In the data rows, 128 means zero.
Here are some numbered points:
[145 119 124  91 112 132 110 143  49 118 143 120 120  58 128 141  86 109
  71  78 128  74 140  99] 0
[145 151 128 108  66 187 104 148 114 111 113 146 185  94 144 148 106 153
 200 147 119 110  97 148] 1
[144 156 111 129 143 135 127 140 121 107 138 123 120  81 121 113 118  97
  72  88 133  93 171  76] 2
[120 126 109 123 100 168 171 147 102 129 107 111 151 165 114 131 105 145
 100 158  98 168 137 129] 3
[179 134 169 127  45 106 127 145 153 135 126 102 124 141 186 173 140 130
 169 117 138 105  73 102] 4
[147  83 103 146 186  71 139 126 135  80  40 143 143  83  91 210  59 127
  77  79 125 202 172 138] 5
[137 112 131 130 177  86 132 120  77 127 151  87  81 109  91 111 112  97
  29  96 142 102 166  89] 6
[ 77 129 112 114 203 141 117  90 124 131 141 135 112 114 155 100 144  86
 129  98 130 105 134 118] 7
[197 111 113 103 101 161 155 158 117 145  86 148  96  86 134 146 103 121
  87  81 131 118 142 154] 8
[137 150 143 123  93 132  96 149 123 125 120 134 152 129 107 133 121 153
 185 169 132 134 104 175] 9
[173 147 170 121  51  92 101 159 156 137 125 110 117 156 161 170 145 136
 171 140 140 119  80 139] 10
[ 41  73 117 126 210  98  98  53 108 122 163 129 101  65 186  98 165  97
 163  57 120  93 105 113] 11
[126 172 122 112  71 179 103 151 131 116 121 161 180 120 134 133 122 163
 195 165 118 128 109 164] 12
[170 156 164 116  49 106 100 158 153 138 133 123 122 152 162 167 144 142
 176 137 135 120  77 138] 13
[147 157 106  98 105 155 112 151  77 109 146 142 132  58 166 142  99 112
  73  76 117  65 148  85] 14
[ 87  97  76 168 255 151 175  92  96 153 182  70  79 193  39  32 134  89
  25 149 144 159 189  98] 15
[136 140 114 137 153 118 137 119 111 128 148 112 104  97 116 112 118  92
  62  72 141  97 163  60] 16
[ 44 100 166 138 151 116 169  71 188 100 169 166 123 153 137  61 215 180
 142 180 131 143 178 138] 17
[158 110 102 148 168 169 162 144  74 147  97  99 173 190  68 155  29  77
  30 157 117 153 154  92] 18
[141 158 156  84  23 110  95 167  92 143 145 123 128 131 207 199 126 159
 160 123 118  90  53 153] 19
[178 113 140 114 149  99 115 129 107 147  91 125 103 139 130 180  72  61
 101  70 131 140 106  93] 20
[176 161 166 140  61  96 110 150 180 139 131 119 122 163 163 157 155 132
 179 135 140 126  83 119] 21
[171 152 175 118  48  79 111 159 162 138 128 103 105 163 166 172 154 137
 160 140 140 119  76 130] 22
[149 155 145 195 156  49 123 117 174 172 134  82  80 180  85 116 154 121
 163 147 165 159  99 118] 23
[170 135 174 106  45  88 100 164 133 137 129 109 116 143 155 176 136 143
 167 139 139 114  71 145] 24
Which five points above are nearest to each new point by angle, seen from the average point of the numbered points? Their numbers follow each, nearest first.
[ 83  91 159 121 137 126 179  82 144 124 128 145 113 111 149  96 177 160
 136 130 136 125 148 144] 17 11 7 15 3
[154  86 113 128 136 107 142 131  91 120  80 141 119  89 104 178  65 116
  69  69 133 163 152 125] 5 20 8 18 0
[119 133 152 157 160  79 107 115 105 155 153 113  95 188  44  95 134 163
 143 189 143 182 112 185] 23 15 9 17 3
[131 123 133 133 171  97 148 118 163  93  75 159 120  70 124 154 132 140
 108  93 141 142 175 151] 5 8 2 17 7
[101 133 114 172 190 115 182 117 133 154 148  91  80 201  52  59 154 137
  91 171 134 196 155 129] 15 23 17 3 6
[ 64  85 120 145 166  96 151  95 151 103 131 152 147 182  94 123 134 168
 102 168 112 220 170 136] 17 15 3 5 18
[133 125 122  98 127 128 106 130  61 119 150 126 119  77 106 127  90 116
  75  90 129  89 149 106] 0 14 6 2 16
[221  89 110 119 117 210 180 175 102 201  98 137  79  90 149 117  97 112
  77  65 125  70 112 148] 8 0 14 20 2
[126 153 141 138 117 120  96 138 130 133 132 136 137 153  76 113 131 159
 169 180 133 156 118 179] 9 12 23 17 1
[140  99 118 123 147 114 149 122 117 111  76 140 122  88 111 161  95 133
  88  85 131 158 160 142] 5 8 20 18 6
[121 203  63 110 126 224 116 152  71  88 149 175 199  39 202 137  88 122
  87 101  88  53 161  96] 14 0 2 1 12
[ 90 100 135 103 118 137 150 116  75 134 147 116 126 172 105 113 125 160
 103 164 111 156 129 150] 3 15 17 18 9
[199 130 146 100 123 101 109 141 127 149  95 134  86 158 140 177  85  59
 112  75 139 140  98  92] 20 8 5 4 18
[147 145 138 192 149  67 129 119 166 165 126  80  96 169  86 118 146 120
 170 145 163 153  99 117] 23 21 15 22 10
[ 53 126  82 126 191 167 115 113  98 123 172 142 162 171  98  81 121 133
  76 178 112 131 168 151] 15 7 17 3 18
[ 65 124 125 121 122 153 164 109 131 123 155 130 135 167 131  83 164 157
 120 168 117 139 146 127] 17 3 15 7 12
[216  87 107  89  83 252 210 157 126 189  77 137  96 129 169 116 137 144
 123 114 113 107 100 188] 8 3 1 12 4
[136 116 118 117 142 125 149 130 126 117  89 149 119  98 116 144 108 135
  86  98 127 153 161 145] 5 8 2 18 6
[ 66  81  83 132 206 168 137 108  83 121 159 108 152 156  87  78 113 113
  63 169 116 122 172 135] 15 18 7 6 3
[129 145 106 130 186 140 125 126 116 141 108 131 134 161 108 139  87  74
  82 121 122 146 140 111] 18 15 20 5 6
[146 140 113 112  91 201 173 137  91 167 136 108 135 178 124 103 123 143
 108 148 106 140 116 129] 3 18 15 12 1
[107 124 130 128 135 120 161 121 163 113  94 152 130 132 132 129 149 162
 122 144 121 164 159 162] 17 3 5 12 9
[150 158 112 139 176 122 117 136 123 152 105 149 129 188  94 159  72  75
  73 123 120 175 141 119] 18 20 5 15 3
[140 177 108 104 109 148 104 147  93 113 155 154 130  80 153 136 110 123
  80  86 120  81 151  98] 14 0 2 16 8
[168 142 173 164 107  40 108 133 163 160 140  91  84 183 105 141 154 133
 159 149 159 145  84 134] 23 22 21 10 24
[ 55  69 203 156 185  58 159  29 218  44 168 184 145 158 104  89 206 184
 127 193 136 210 224 114] 17 15 23 7 11
[ 35  56 140 145 169 108 165  67 155  92 173 139 142 166 117  79 173 163
 121 178 119 162 173 105] 17 15 7 11 3
[222  22 100 115  89 247 230 181  95 201  27 142  96 101 154 169  65 131
  89  71 111 126  96 191] 8 3 18 20 5
[106 166  98 193 158 116 147 122 182 149 111  92 129 150  77  93 141 114
 176 154 151 154 128 109] 23 15 17 7 9
[157 144 131  93 120 156 156 125 141 135 108 159  93  84 149 108 160 141
 114  97 139 103 152 161] 8 14 2 17 7
[ 55  88 155 122 124 153 187  90 148 111 154 132 124 126 152  57 199 161
 143 168 128 103 155 129] 17 7 11 15 3
[ 14  39 173 147 166 120 174  41 168  78 207 142 135 149 140  37 220 164
 137 195 131 118 185  86] 17 11 7 15 23
[ 44  56 139 151 177  98 158  67 163  81 165 144 152 172 107  91 166 165
 114 183 115 182 181 108] 17 15 7 11 3
[200  83 115  99  98 169 172 154  95 147  75 140  99  78 136 151  89 120
  84  71 131 117 137 148] 8 0 14 20 5
[ 59 138  78 127 196 162 120 122 112 120 170 142 155 166  97  79 131 126
  63 171 110 131 182 144] 15 7 17 3 18
[ 65  76 184 155 189  57 154  43 208  55 147 178 142 151 102 110 186 180
 122 174 136 211 210 119] 17 15 23 5 7
[ 89  90 158 146 197  93 153  68 178  67 118 166 129  82 117 114 163 150
 109 120 141 149 202 123] 17 7 5 11 15
[117  90 105 144 185  75 118 113 109  92  96 143 135  95  79 179  68 116
  61  79 126 181 173 110] 5 6 18 20 16
[125 129 152  89  80 127  75 142  75 140 145 142 144 137 100 143 111 170
 178 166 129 135  89 197] 9 12 1 19 24
[114  96 112 141 193  86 129 108 135  77  94 144 135  76  99 162  94 120
  76  84 134 157 181 111] 5 6 16 2 15
[183 126 120 103 173 166 149 122 106 155 104 117 126 170 109 135  75  63
  75 119 149 113 132  96] 18 20 15 6 16
[159 155 177 182 135  12 104 124 172 186 160  93  56 220  81 130 172 140
 148 158 165 172  89 143] 23 21 22 10 13
[125 116 128  74 115 118  87 144  20 130 158 126 112  73 107 141  83 132
  66 102 127  83 136 137] 0 14 6 2 16
[199 155 111 123 169 170 152 152 134 166 100 139 151 225  69 149  61  84
  43 171 147 154 160 113] 18 3 15 20 5
[154 129 125 103 127 140 142 121 116 137 117 151  96  86 131 126 128 126
  97  79 140 112 149 138] 8 2 0 14 16
[157 132 127  97 121 148 150 118 128 139 114 153  94  84 142 116 144 135
 106  86 144 105 153 149] 8 14 2 0 16
[206 115 119 138 108 162 154 193  98 159  89 128 107  87 124 154  71 104
  57  79 121 102 139 116] 8 0 14 20 18
[ 66  57 146 143 167  97 166  71 154  94 138 148 141 155 109 108 153 167
 116 162 123 188 172 124] 17 15 3 7 5
[159 179 139 200 135  56 133 130 219 162 128  91  91 189 114 123 172 114
 162 141 160 156 107 101] 23 21 22 10 13
[ 93 117 116 109  96 176 156 129 105 115 118 121 164 135 132 116 121 149
 137 157 105 137 126 134] 3 12 1 9 17
[226  89 107  69  84 255 213 146 135 186  83 135  82 113 184  97 159 142
 137 113 124  77 103 190] 8 1 12 3 4
[ 59  93  97 116 212 175 136  97 126 109 137 130 146 100 149  80 146  96
 114 129 123  89 162 130] 7 11 15 17 2
[ 93 139 107 110  97 180 165 134 129 111 119 128 164 144 140 114 134 146
 123 161 100 139 142 122] 3 12 17 1 9
[104  87 130 134 189  96 145  88 133  89 103 147 127  76 107 143 114 129
  92  87 140 145 177 117] 5 6 16 11 7
[ 84 123 103 129 203 131 114 102 119 130 127 135 126 124 134 117 119  87
 110 107 120 130 140 122] 7 11 15 16 6
